In the rows, 128 means zero.
The rows of D fall into 4 groups, which share some directions, and each row is roughly a mix of its group's hidden directions.
D:
[[137  91  96 120 136  83 144 164  95 143 171]
 [133 125 120  44 136 135 113 112  96 105 142]
 [155 158 159 122 146 116 101 127 149 116  57]
 [ 73 131 116 108  97 165 148 135 133 112  75]
 [132 157  73 137  98  87 104 134 135 172 147]
 [ 69  91 152  98 145 144 118 122  94  93 121]
 [149 157 166 123 149 188 107 125  84 146 126]
 [133 135 111  82 106  87  87  99 106 147  91]
 [130  79 155 160 171 175 113 121 103 140 110]
 [ 93 135 118 109 106  98 135 176 141 189 129]
 [124  80  96 122 127 159 177 120 139 149 174]
 [169 101 150 122 133 146 100  63 103 134 152]
 [ 96  87 122 138  89 166 101  97 126 138 171]
 [145 106 189 129 120 178 169 137 128 149 118]
 [144  89 150 128 133 191 108  79 146 134 140]
 [109  92 116 126 181 148 107 108 146 185 138]
 [ 81 182 103 122 153 133 163 130 134  92 108]
 [164 137 110 145 149 158 131  94  96  77 165]
 [137 100  98 152 124  80 121 178 147  88 147]
 [ 90 126 107 113 122  96 138 165 132 188 163]
 [125  88 139 168 178 121  82 108 159 136 118]
 [137 141 163 133 110  94  76 146 118 127  70]
 [119 153 141  72 104 106 123 154  97 131  75]
 [142 128 106  68  69 153 156 113 134 132 138]
 [143 164 146 128 160 164 133 148 145  60 130]
 [129 179 108 157 109 168 158 147 173 139 145]
 [119 110 114 136 161 147 122 171 158 192 106]
 [161  93 140 150 191 133 105  99 100 110 132]
 [138 147 102 110 154 158  80 111 154 182 112]
 [138 137 137  85 181 164 104 113 141  80 130]
 [126 145 150 143  70 124 160 135 127  65 122]
 [109 136 140 150  85 115 150 129 115  53 120]
 [132  95 113 101 150  90 182 136 102  90 146]
 [127  89 116 145 115  94 130 167  92 143 184]
 [ 72 164  92 108 134  91 119  95 120 116 153]
 [173 100  97 119 147 142 165 166 115  84 128]
 [132 147  87 170 136  97  68 123 145 148 147]
 [130  97 104 134 110 103 122 127 111 115 209]
 [136 110 156 153 107 103 142 193 166 137 103]
 [ 92 111 114 152  87  64 129 163 138 124 130]
 [157 136 151 142 154 126 158 142 191 148  87]
 [147 124 122 108 164 162 180 140 174 111  98]
 [115 126 169 143  80 167 120 131 132  95 177]
 [118 124 143 106 148 106 170 128  55 135 153]
 [111 166 130 162 141 112 114 107  88 169 175]
 [130  68 123 137 177 141 134 104 151  87 108]
 [ 88  91  94 103 105 177 159 113 111 144 121]
 [134 166 146 146 125  77 119  87 107 105 172]
 [111 168 142 125 101 109 147 189 117 142  86]
 [114 129 115 169 180  69 126 114 148 106 143]
 [132 102 147 137  78 137 172 156  89  89 134]
 [133 110 147 152 131  88 114  68  90 107  99]
 [100 170 104 175 131  81 141 169 123 136 129]
 [119  61 108 135  86 114 150 132 154 158 147]
 [105 198 123 177 119 118 115 130 152 123 104]
 [ 81 118  92  89 116 138 146 121  86  93 155]
 [ 86  94 121 108  73 115 104 168 122 102 127]
 [123 128 112 151 160 139 190 124 160 173 152]
 [ 91 171  94  84 109  87 133 101 118 128 141]
 [ 78 117 152 155 149 106 157 167 124 175 124]
 [ 72 100  96 133  98 131 145 120  95 174 125]
 [146 125  95  72  90 143 141 129  82 133 159]
 [162  89 112 155 120 158 105  87 109 135 176]
 [115  98 157  98 138  84 142 162 149 167 164]
 [131 153  70 171 144  89  90 124 144 120 135]
 [141 111 166 126  81 136  74 117 125 150  86]
 [103 152  91 144 121 109  96 133 185  97  99]
 [125 191 116 146 132  96 185 152 127 120 121]
 [199 105 114 105 132 172 157 115 116 125 127]
 [141  63 136  80 104 146 141 160 117 145 144]
 [101 103 125 117 104 130 143 152 138 142  48]
 [186  94 153 130 120 169 161 120  99 142 148]
 [151 153 163 174 126  83  99 122 151 163 145]
 [160 130 154 164 187 127 126 151 149 137  84]
 [ 92 129 112 153 123 109 126 146  68  96 171]
 [104 115 116 105 118  95  93 130 176 185 116]
 [140 133 118 149 194  83 102 100 106 109 137]
 [137 136 135 146  95  74  88 110 159 101 163]
 [121 122 112 148 121 165 120 162 188 137  80]
 [163 121  99 144 134 154 102  96  62 137 144]
 [111 103 105  85 106 127 119 142 118  68  87]
 [147 163 115 156 134 186 118 129 112 177  99]
 [131 122  95 157 187  93 127 160 158 110 107]
 [108 118 146 171 124  80 107 113 154 159  82]
 [136 144 145 162 137  68 177 143 136 111 161]
 [ 93 105 130  98 117 122 157 167 150 151 185]
 [146  89 156  87  77 143 132 114 106  93 150]
 [120 144 140  95 148 112 140 130 111  60 175]
 [144 110 129  78 140 133  84  77 118 121  90]
 [141 153 120 130 139  58 140 170  92 113 115]
 [133 146 147 107 116  83  87  65 138 138 146]
 [187  99 124 161 159  90  98 120 140 112 144]
 [126 111 146 153 121 183 181 170 139 131 149]
 [135 160 144 154 176 151 147 134  86  79 124]
 [157 116 121 129 144 113 156 104 207 132 110]
 [100 130 135 161 131  94 132 201 130  95 123]
 [136 100 124 193 168 151 131  89 129 131 153]
 [169 136  92 150 136 173  90 102 157 148 106]
 [121 116 104 129 182 119  89 128 173 174 123]
 [127 101 161 159 143 108 110  77 116 123  74]
 [100 156 118 164 180 108 108 100  95 161 122]
 [131 109 145  63 150 157 135 110  88  92 134]
 [134 122  87 116 171 162  81 105 123 165 107]
 [143 119 126 104 111 128  88 100 131 158  57]
 [128 114 102  80  77 139 151 153 118 156 167]
 [146 117 113 193 139 152 119 112 182 135 150]
 [152 174 133 138 142 132  91 124 144  96  66]
 [148 151 133 123 188  69 124 131 129 117  92]
 [ 88  83 103 118  74 128 122 142  92 122 151]
 [ 98 103 155 120 142  77  96  98 144 151  86]
 [ 97  92  93 108  90 128 153 147 147  78 143]
 [111 113  84 100 130 144 123  59 100 131 147]
 [115 116  79 107 170  67 117 122 135 110 147]
 [157  99 139  84  62 157 143 130 133 118 142]
 [154 116 158 174 176 150 107 126 175 127 115]
 [118 158  70 164 145 111 111 111 126  82 105]
 [ 99 123 188 129 165 136 121 151 146 118  76]
 [129 103 161 137 175 164  96  78 151 131 119]
 [126  76 151 121 122  83  80 122 164 105 131]
 [116 197  96 170 142 119 102 121 141 140 106]
 [116 145 126 186 137  98 105 136 185 152 114]
 [134 166 131 120 180 186 150 108 104 140 142]
 [ 89 188 113 166 133 142 100 127 120 137  88]
 [101 111 157 131 141 107 107 120  50 141 116]
 [141 110 185 112  90 120 180 147 137 109 150]
 [153 117 150 150 146 159 144  92  83  76 114]
 [114  63 171 115 112 166 100 107 119 134 121]
 [136 112 103  79 107  99 107  84  80 138 134]
 [109 131 151 151 140 102  97 153 170 188 146]
 [141 116  79 144 156 145  96  93 137 174 158]
 [121 139 158  97 130  94 131 114  71  84  98]
 [162 127 123 125  73 178 142 119 168 145 152]
 [ 69 120  71 100 120 147 153 136 117 108 142]
 [165  96 138 106 102 146 135 144 184 153  90]
 [138 112 114 128 118  58  87 137 101  99 151]
 [159 113 156 133 118 179 173 156 160 148 105]
 [145  89 111 122 105 101 143 126 195  97 145]
 [167 180  90 129 113 132 143  88 134 144 166]
 [156 167  78 175 131 147 152 136  96 121 109]
 [134  78 180  75 117 127 136 128 144 141 156]
 [156 175 158 121 160 138  98 148 100  81 134]
 [139 145 119 126 125 134 104  71 134 103 195]
 [116 150  99 132 108 127 158 182 134 148 186]
 [109 109 114 110 125 192 145  92 103 171 122]
 [ 93  98 106 137  73 128 106 117 109 132 180]
 [144 183 115 108 105  71 142 134 119  99 154]
 [165  96 152  84 141 163 140 118 176 154 126]
 [105  79 153  78 109 113 112 154 117 158 157]
 [ 94 136  95 130 127 129 123  97  76 132 186]
 [ 72 111 151 130 137 194 118 100 118 124 137]
 [101 111 167  87 184 117 121 109 118  89 129]
 [135 159 146 173 136  91 117 147 119 142 190]
 [144  86 133 152 112  66 125 153 148 165 111]
 [150 133  84 136 190 114 145 125  91 148 100]
 [175 151 133 109 196 162 138 106 125 120 133]
 [127 157 115 126 132  71 100 134 183 150 157]
 [129 108 115 134  86 101 166 158  98  73 143]
 [ 85 119 105 119 108 139 112  90  71 166 117]]

In each list below, one row fits none of the groups, and each other row fits one group, some only roughly. Which row is it?
  * z_709: [123 161 164 138 165 159 166 138  98 109 171]
  * z_256: [144 104 130  70 143 137 141 100 153 145  73]
  * z_4: [104 183 146  80 152 115 140 110 119 145  87]
  * z_356: [176 114 144  96 130 144 112 100 182 113  94]
  * z_890: [142 122  96  92 153 141 153  99 172  77 129]
  * z_832: [125 122 103 127 108  84 123 114 165  77 176]
  * z_60: [108 147 158  67 166 115 108 139 110 110  91]
  * z_21: [119 123 139 109 105 204 140 115 175 133 134]
  * z_44: [111  93 193  97 142 148 159 130 158 133 114]
  * z_577: [135 174 162 137 159 103 105  97 148 166 162]
  * z_636: [148  91 155 107 109 148 137 187 153 107  95]
  * z_820: [ 96 139 150 118 147 100 168 154  65 113 141]
  * z_575: [ 80  69  85 111  92 120 113 129 128 127 131]
  * z_935: [126 113 137 148 128 120 118 137  76 202 110]
 -> z_709
  * z_730: [ 97 176 146 134 151 116 157 116  64 123 121]
  * z_875: [118 106 123 179  79 118 135 186 128 110 134]
  * z_401: [166 133  79 130 123 162  92 109 175 123 151]
  * z_75: [168 130 124 133  88 143 152 105  70  90 125]
  * z_92: [115 146 144  66 102  83 128 129 121 120 173]
  * z_317: [147 100 146 146  74 141 157 132 172  95 153]
  * z_823: [127 144 118  80 139 160 166 137 147  67 122]
  * z_727: [164  72 126 102 125 133  85 115  99 148  96]
  * z_783: [134 160 147  54 120 133 153  98 158 129 121]
  * z_602: [123  78 175 118 105 138 146 136 120 120 187]
  * z_619: [122  84 144 167 157 154 119  81 129 162 101]
  * z_688: [ 86 125 104 128 110 172 177 113 139 133 174]
  * z_957: [168  73 149 130 169 128 111 125 127 154  87]
  * z_189: [156 132 155 212 127 141 151 138 122 124 133]
  * z_62: [144 120 157 182 124 124  84  99 163 137 165]
 -> z_602
  * z_622: [ 92 108 136  92 171 107 103 120 117 184 115]
  * z_649: [159 117 126  99 149  95 136 143 140 184 178]
  * z_79: [ 94  79  92 124 172 137  91 123 133 133  94]
  * z_126: [148  79 119 109 114 158 175 146 177 119 143]
  * z_161: [ 70 113 112 124 110 170 157 142  83 150 123]
  * z_880: [117 187  86 146 118 130  83 124 113 161 110]
  * z_836: [145 128  86 179 178 153 109 120 117 144  99]
  * z_972: [114 135 153 132 116 124  98  70  76 155 156]
  * z_70: [145 123 134  84 156 140 166  92  80  92 129]
  * z_107: [143 100  96  62  95 138 113 111 137 137 162]
  * z_463: [106  98 114 113 171 120 105 107 165 151 182]
  * z_736: [ 78 105 162 133 150  79 122 134 165 156 116]
  * z_897: [ 70 190 140 121 141 112 129 115  97 115 146]
  * z_81: [147  98 180  87 106 164  97 154 111 117 132]
  * z_152: [150 112 109 112 138 193 134 128 163 116 177]
 -> z_81
  * z_383: [ 73 147 116 110 156  88 162 150  96 109 114]
  * z_418: [166 174 158 121 174 105 109 141 165 127 150]
  * z_99: [175 162 160 159 135 161 137 120 147  88 156]
  * z_956: [113 145 157 166 119 106 149 148 199 124 114]
  * z_334: [218 129 135 126 118 130 121  99 121 138 141]
  * z_100: [136  66  70 114 128 163 149 140 121 138 128]
  * z_428: [149  65 155 129 106 121 155 164 104 123 161]
  * z_756: [177 129 131 140 199 125 126 118  93 131 105]
  * z_703: [ 91 135  95 133 109 135 134 152 202 145 116]
  * z_326: [ 79 164 147 159 144 115  87  88 145 122 110]
 -> z_418
  * z_159: [107 130 157 147  93 117 162 150  62 111 142]
  * z_750: [128 110  90  68 108 119 107 108 131 152 174]
  * z_339: [ 97 114 159  63 142 104 123 114  88 133 107]
  * z_327: [133  97 100 119 133 157 127 117 162 144 200]
  * z_894: [112 134 144  81  65 127 113  99 140 108 162]
  * z_978: [ 81 110 135 123 132 102 126 158 187 169 142]
  * z_538: [ 87 176 174 130 109 178 132 110 135 131 137]
  * z_290: [104  59 144  94 164 117 109 132 130 153 144]
  * z_57: [146 147 107  96  97 121 173 173 172 129 112]
  * z_690: [ 79 142 156 132  96  80 137 137 164 159 113]
 -> z_690
  * z_881: [101 118 171 145  69 121 124 178 148 127 126]
  * z_188: [127  92 118  90  77 161 110 110 141  82 121]
  * z_614: [133 100 100  85  99 135  87 101  97  90 147]
  * z_791: [127 131 156 113 130 126  68  95 145 180 100]
  * z_344: [ 78 115 113 114  78 132 103  91 157 141 157]
  * z_797: [ 95 201 137 109 139 140 117 113 146 143  90]
  * z_417: [182 114 101 136 102 167 106  78 119 118 114]
  * z_554: [ 99 113 103 161 137 153 140 159  63 122 151]
  * z_438: [110 146 150 137 169  85 122 107 190 118 145]
  * z_507: [125 105 100 113 128 113 177 158  62 124 134]
 -> z_791
  * z_399: [ 86 167  98 128 150 140 143  72  93 140 130]
  * z_388: [131 121 152  79 169 113 139 118 182 164 131]
  * z_164: [ 98 122 123  73 111  76 145 150 161 105 127]
  * z_155: [151 111 127 167 129  89 138 146 145 151 193]
  * z_419: [ 60 145 114 116 120 116 147 163 106 160  97]
  * z_363: [129 103  68 112 167  98 165 100 131 123 150]
  * z_830: [138 182 173 124 123 116 120 109 184 143 106]
  * z_265: [108 120 151  79 191 155 132 135  97 116 114]
  * z_227: [102 130 123 121 161 129 177 123 141  71 171]
  * z_396: [161 111 144 113 161 185 167 136 138 151  95]
 -> z_227
  * z_961: [151 130  94 103 175 121 121  87 135  80 157]
  * z_904: [170  94 173 126  86 134 112 139 175 124 139]
  * z_518: [151 122 112 109 164 195 114 122 166 102 142]
  * z_710: [110 147 172 163 164 151  96  87 113 153 112]
  * z_48: [168 105 110  90 138 147 132 101 161  76 152]
  * z_679: [165 115 130 158 159  95 146 116 143 187 156]
  * z_714: [111 111 169 137 163 132 143 128 148  70 171]
  * z_25: [132 102  73 109 127 101 126 153 189 118 112]
  * z_653: [162 140 164 158 119 147 112 122  91  67 115]
  * z_660: [105 157 115  99 104  93 102  68 139 147 152]
  * z_991: [115 111 177 148 136 118 174 147 183 108 117]
  * z_694: [184  99 138 153 160 119 150 125 162 167 149]
  * z_183: [124 113 135 101 169 102  77  73 136 117 111]
 -> z_653
  * z_426: [140 125  89 125 119 174  97  87 133 156  83]
  * z_596: [ 72 151 111 164 119  97 120 159 123  90 101]
  * z_114: [163 182 109 117  95 145 144 149  97  87 137]
  * z_210: [174 170 109 156 131 115 145 150 155  94 168]
  * z_825: [121 156 124 166 104 118 190 171 106 111 118]
  * z_431: [125 106 135 126 127 161 152 118 151 187  73]
  * z_311: [130 151 141 186  86 113 169 166 127 111 129]
  * z_82: [111 169 156 124 123 177  90  90 101 133 104]
  * z_43: [122 155 101 108 134 105  90 128 101 178  80]
  * z_213: [146 135 165 161 143 138 134 151 130 193  90]
  * z_508: [112 116  88 119 107 149 159 173 134 101  76]
  * z_854: [126  70 106 134 131 101 168 163 132 169 111]
  * z_106: [141  92 130  94 135 105  88  71 162 143 122]
  * z_665: [119 149  68 138 122  73 135 149 103  95 134]
  * z_816: [107 194 148 143 160 157 121 112 109 139  91]
 -> z_426
  * z_209: [104  84 101 118 166 132 132 136  64 146 115]
  * z_906: [ 99 134 175 174 101 102 113 114 113  84 138]
  * z_725: [151 153 165  86 139 136 126  91 153 161  86]
  * z_422: [111 100 137  96 122 154 109  82 149 175 166]
  * z_662: [103 112 156 129 105 188 147 126 131  96  80]
  * z_35: [ 98  76  99  91 119  88 104 156 121 118 148]
  * z_212: [144 129 153 148  86 190 136 113 104 100  98]
  * z_354: [185  88 165 109  99 112 125 160 148 109 126]
  * z_771: [162 142 131 115  83 155 146 124 164 183 105]
  * z_846: [106 152  72 142 165 138 134 129  95 122  78]
  * z_879: [107 144 126 102  97 132  75  85 107 102  92]
 -> z_422
  * z_829: [112 189 135 155 103 134 170 129  81 122 115]
  * z_487: [188 161  90 132 157 147 154 103 124 115 153]
  * z_285: [133 140  83  71  75 113 130 128 111 131 101]
  * z_341: [159 112 101 104 169  83 118 142 103  80 121]
  * z_677: [135 105 146  87 143 118 113  80 130  66 143]
  * z_134: [158  87 124 144 145 135 156 111 153 177 175]
  * z_547: [ 92 100 160 121 122 113  69 115 121 169 154]
  * z_642: [100 169 113 131 162 120 140 103  61 144 125]
  * z_246: [107 105 136 108 109 117 109 146 206 103 122]
  * z_409: [139 107 121 108  72 158 121  98 172 167 135]
  * z_775: [ 94 146  82 111 146  96  74 111 100 130 142]
  * z_277: [106  93 114 147 177  84 161 154 161 132 131]
  * z_542: [108  87  93 144 114  62 147 145 136 141 150]
  * z_713: [144  65 122 126 131 124 154 143 145 172  83]
  * z_353: [121 154  94 143 189 103 139 149  93  94 127]
 -> z_285
  * z_674: [111 117 128 184 107  99 152 131 149 129 188]
  * z_511: [ 86 132 165 119 121  84 151 164 104 145  89]
  * z_71: [105 170  94 144 143 174  98 104  87 125 145]
  * z_609: [144  99 106  62 129 134 110  85 106 120 156]
  * z_893: [139 104 105  87 123 125 128 106 172  68 106]
  * z_548: [122  92 116 103  91 170 155 135 174  95 144]
  * z_203: [104  96 151 120  72 145  92 160 103 126  98]
  * z_758: [126 134 143 148 148 121 122 132  88 199  87]
  * z_292: [127 148 154 154 147 147 144 121 134 201  92]
  * z_304: [163 154  78  96 150 156  86 108 106 122 138]
  * z_613: [128 156 130 130 178 116 130  96 121 165  68]
  * z_896: [181 147 118 111  99 166 143  87 111 164 140]
  * z_945: [151 127 145 181  77 109 124 112 158 129  88]
 -> z_71
  * z_835: [137 127 145 104 145 160 109 156  58 131  93]
  * z_663: [167 128 105  72 130 176 111  99 110 106 126]
  * z_80: [168  60 100 120 132  96 118 142 155 118 113]
  * z_85: [162 164 160 149 182 147 141 154 109 142 159]
  * z_214: [116  80 134 112  81 135 106 125 110 155  74]
  * z_465: [143 150 148 113 109 148 120 147 140 123 210]
  * z_19: [158 131  67 171 116 112 130 138 140 120 176]
  * z_514: [102 112 167 102 164 148 141 143 168 175 106]
  * z_595: [174 152  76 128 110  88 137 133 158 119 162]
  * z_922: [124  81 143  89 164 103 117 125  96 160 165]
  * z_118: [104 107 133  85 172 109 109 102  77 153 127]
 -> z_465
  * z_715: [109  93 128 128  89 110  88 121  73 160 111]
  * z_168: [102 140  86 142 151 106 161 179  86 124 114]
  * z_761: [ 98  72 104 138 126 113 129 141 139 182 164]
  * z_410: [159 156 109 170 125 146 179 156 166 126 109]
  * z_300: [116 180 177 170 123 122 111 101 165 125 127]
  * z_411: [ 78 134 132 135  92 157 138 140  79 170 111]
  * z_870: [120 130 126  52 106  94 107 117 153 110 150]
  * z_955: [100 160  75  84 120 117 120 118 125  87  97]
  * z_592: [160  98  79 105 138  97 122 151 116 160 171]
  * z_286: [147 159  95 110 181 140 173  95 132 121 103]
  * z_430: [164 119  89 101 123 139  93  77 141 111 166]
  * z_587: [145  88 167 112 102 116 132 106  85 115 178]
  * z_120: [138 121  91  69  97 106 112 100 124 136 172]
 -> z_761
  * z_162: [138 107 129  98 128 177 149 176 113  80 148]
  * z_971: [124 137 171 132  99 197 157 147 152 130 113]
  * z_868: [ 88 161  64 159 131 145 136 130 116  95 120]
  * z_373: [ 70 128 144 104 120 110 103 100 161 156  88]
  * z_637: [165 148 171 102 141 168 105 138 142  97  86]
  * z_624: [128 145  65 140 151  92 160 171 115 138 126]
  * z_689: [161 161 140 135 132 175 150 141 121  65 120]
  * z_786: [168 141  75 112 107 108 160 166 142 101 147]
  * z_537: [ 92 147 161 135 118 149 177 139 107  92  85]
  * z_927: [ 77 172 143 105 113 130 137 130  91  90 162]
 -> z_868
  * z_296: [138 135 151 157 163 135 137 139  50 114 143]
  * z_190: [186 134 105 154 183 112 137 143 158 121 112]
  * z_390: [ 86 125 132 111  91 196 131 142 101 109 131]
  * z_979: [111 136 130 166 142 195 158 140  92 115 150]
  * z_329: [111 174 133 193 111 119 158 152 132 113 100]
  * z_891: [160  75 105 125 147 134 177 149 150 146 161]
  * z_437: [179 110 164 126  98 181 140 139 128 103 153]
  * z_973: [188  89 127 147 125 126 109 105 137 180 112]
  * z_347: [ 90 114 154 143 142 150 133  87 145 162  73]
  * z_61: [163 117 182 139 147 139 144 117 186 156 138]
  * z_784: [ 66 145 107 116  94 142 109  93  92 125 108]
  * z_17: [128 157 147 131 114 135  86 107  99  91 187]
 -> z_347
